In the rows, 128 means zero.
One turn sends every row of this set to another row. A few are shown first. Where does it send the rows asked after them?
k_19: [153 138 108 131 130 141 145 102 153 123 139 102 148 128 134 125 139 126
  87 135  90 141 143 124 131 139 140 141 161 133 131 105 110 153]
k_937: [116 141 144 138 141  94 127 132 134 143 117 121 107 127 113 101 144 129
 136 141 151  98 109 107 133  99  94 144  72 114 114 130 153 109]
k_775: [ 73  97 146 124 110 147 127 145 106  85 135 150 109 157 100 136 154 142
 152 141 114 113 133  98 124 163 105 125 128  86 135 139 137 140]
k_338: [140 148 165 156 128  94 112 135 127 147 130 137 118 114 134 116 124 138
 115 119 130 118 115 145 137 109 110 142  84 114 108 163 130 100]
k_616: [ 91  96 132  97 111 123 111 134 103  68 143 159  99 152  95 132 161 141
 139 141 122 137 133 110 139 155 117 112 119 102 160 113 122 145]
k_749: [110 153 156 140 145  87 118 135 138 141 133 124 123 117 126 126 126 144
 117 134 124 109 105 126 130  96 101 165  75 122 107 147 148 119]
k_510: [126  85 128 140  87 142 131 146 127 102 145 116  89 121 132 109 152 133
 122 109 122 141 151 151 139 130 132 110 156 109 126 128 161 155]
k_654: [101  91 156  92 111 130 118 144 106  86 143 155  96 162  93 138 149 149
 142 133 118 139 153  87 121 151 108 124 138 115 144 119 122 133]
k_601: [118  98 126 147  97 138 121 129 131  84 148 122  85 122 112 112 148 145
 115 126 120 152 142 153 149 135 129 119 173 108 152 126 134 157]
k_190: [131 149 163 150 119 102 114 132 130 140 115 126 104 116 124  95 141 117
 140 120 147 110 112 126 142 114 105 124  81 106 108 138 135  99]
k_320: [106  94 141  98 113 133 130 145  93  77 134 142 112 147  94 141 163 137
 178 122 111 132 138  93 131 150 129 121 125  98 132 108 125 143]
k_485: [ 96 120 121 105 150 145 133 109 124 118 129 155 154 169 121 162 137 137
 127 141 100 129  93  75 125 161 119 140 115 124 136 127 109 122]
k_216: [109 113 121 174 105 162 144 143 135 102 137 116 106 124 128 114 148 140
 123 117 114 124 148 143 129 144 120 111 170 102 130 141 148 156]
k_825: [113 146 156 144 133  99 113 115 139 135 116 122 112 129 113 107 153 129
 140 127 138  99 110 119 132 106  84 142  71 120 118 138 163 109]
k_37: [138  97 129 135  96 143 139 122 118  82 142 119 105 113 114 123 149 127
 131 131 129 152 148 138 143 138 128 121 179  98 147 120 146 164]
k_816: [153 121 105 139 135 136 150 102 130 119 146 110 154 117 139 153 128 142
 107 122  97 152 121 123 137 121 147 151 170 136 133 116 130 155]
k_475: [122 156 163 153 117  94 109 138 131 138 119 123 106 109 121 105 141 124
 139 108 144 109 109 121 137 115  96 121  85 122 108 132 143 105]
k_591: [114 148 151 143 141  91 117 115 140 145 129 132 127 129 123 125 138 139
 120 130 126 104 113 127 128  97  88 155  67 125 120 150 162 116]
k_264: [125 141 145 144 150  86 124 135 131 148 132 132 123 124 123 122 128 150
 112 141 134 106 111 126 129  94  99 161  76 122 113 154 149 111]
k_221: [127 151 161 154 128  98 112 121 143 151 129 137 120 124 131 121 132 137
 122 109 117 117 116 145 133 104 100 143  75 122 112 162 148 108]
k_156: [168 119 103 125 132 143 140 103 140 116 137 108 143 125 119 135 142 138
 111 124  96 155 114 134 142 144 152 147 175 130 134 122 114 146]
k_442: [117 106 144 134  93 144 138 135 136 104 151 116  92 128 115 108 135 137
 118 131 110 145 173 132 131 128 128 126 179 102 136 125 142 163]
k_959: [134 136  96 156 145 160 150 107 154 134 129 121 152 136 148 140 130 134
  97 118 100 138 107 118 130 141 132 127 156 140 130 128 121 138]
k_886: [132 100 136 150  95 141 141 141 111  89 147 125 106 112 127 135 142 137
 141 104 112 152 158 141 137 128 138 116 169 103 132 125 140 162]
k_753: [125 160 171 150 127  94 107 135 132 144 132 132 117 110 134 118 118 137
 122 109 128 122 105 137 136 105 108 139  91 124 107 156 141 107]
k_172: [108  87 126  87 114 128 137 138 101  80 141 159 110 148  95 149 156 132
 154 140 122 145 145 100 128 144 119 120 125  96 150 112 134 158]
k_691: [127 116 110  88 154 127 138 105 112 108 133 127 159 153 108 159 150 142
 143 139  97 132 100  76 131 143 140 156 126 131 133  99 116 137]
k_363: [141 124  87 133 130 134 131 103 157 128 146 113 131 131 123 126 137 143
  91 127  92 153 110 139 148 133 150 141 162 136 146 115 112 150]
k_126: [154 117 102 127 122 139 137 100 146 135 143 110 147 124 157 131 130 125
  84 120 101 150 111 138 143 127 150 135 151 140 126 119 138 145]
k_926: [125 149 167 155 119 106 107 121 142 140 117 126 105 124 120 102 147 126
 142 106 130 111 113 137 137 113  96 130  80 117 111 150 149 101]
k_455: [107 150 148 143 135  88 119 138 136 135 121 115 112 116 112 113 149 130
 135 131 140  97 108 111 131 106  88 147  69 119 108 124 151 117]
k_12: [137 122 120  88 148 127 126 111 124 105 132 142 152 162 113 154 153 139
 111 138  99 134 122  79 121 163 119 138 121 145 139 100  91 123]
k_790: [114 123  93  83 145 119 121 106 129 113 139 150 145 162 106 147 151 139
 115 144  94 139 102  96 137 153 138 134 109 131 153 102  98 138]
k_75: [139 109 100  77 150 127 136 120 122 115 138 148 148 159 101 161 150 144
 133 133  90 148 111  97 128 150 142 145 122 129 138 113 104 141]
k_212: [ 98  75 141  87 109 127 113 149  98  79 137 141 102 157 101 132 171 143
 148 135 120 120 130 105 131 156 116 128 107 104 128 121 145 134]
k_197: [126 108 115  75 146 123 120 102 117 114 135 136 161 160 126 154 150 135
 111 146  99 129  90  92 135 153 135 153 102 136 128 112 122 124]

k_654 turns into k_12
k_320 turns into k_691
k_616 turns into k_790
And these:
k_216 turns into k_775
k_126 turns into k_510
k_937 turns into k_264
k_591 turns into k_221
k_37 turns into k_172
k_749 turns into k_753

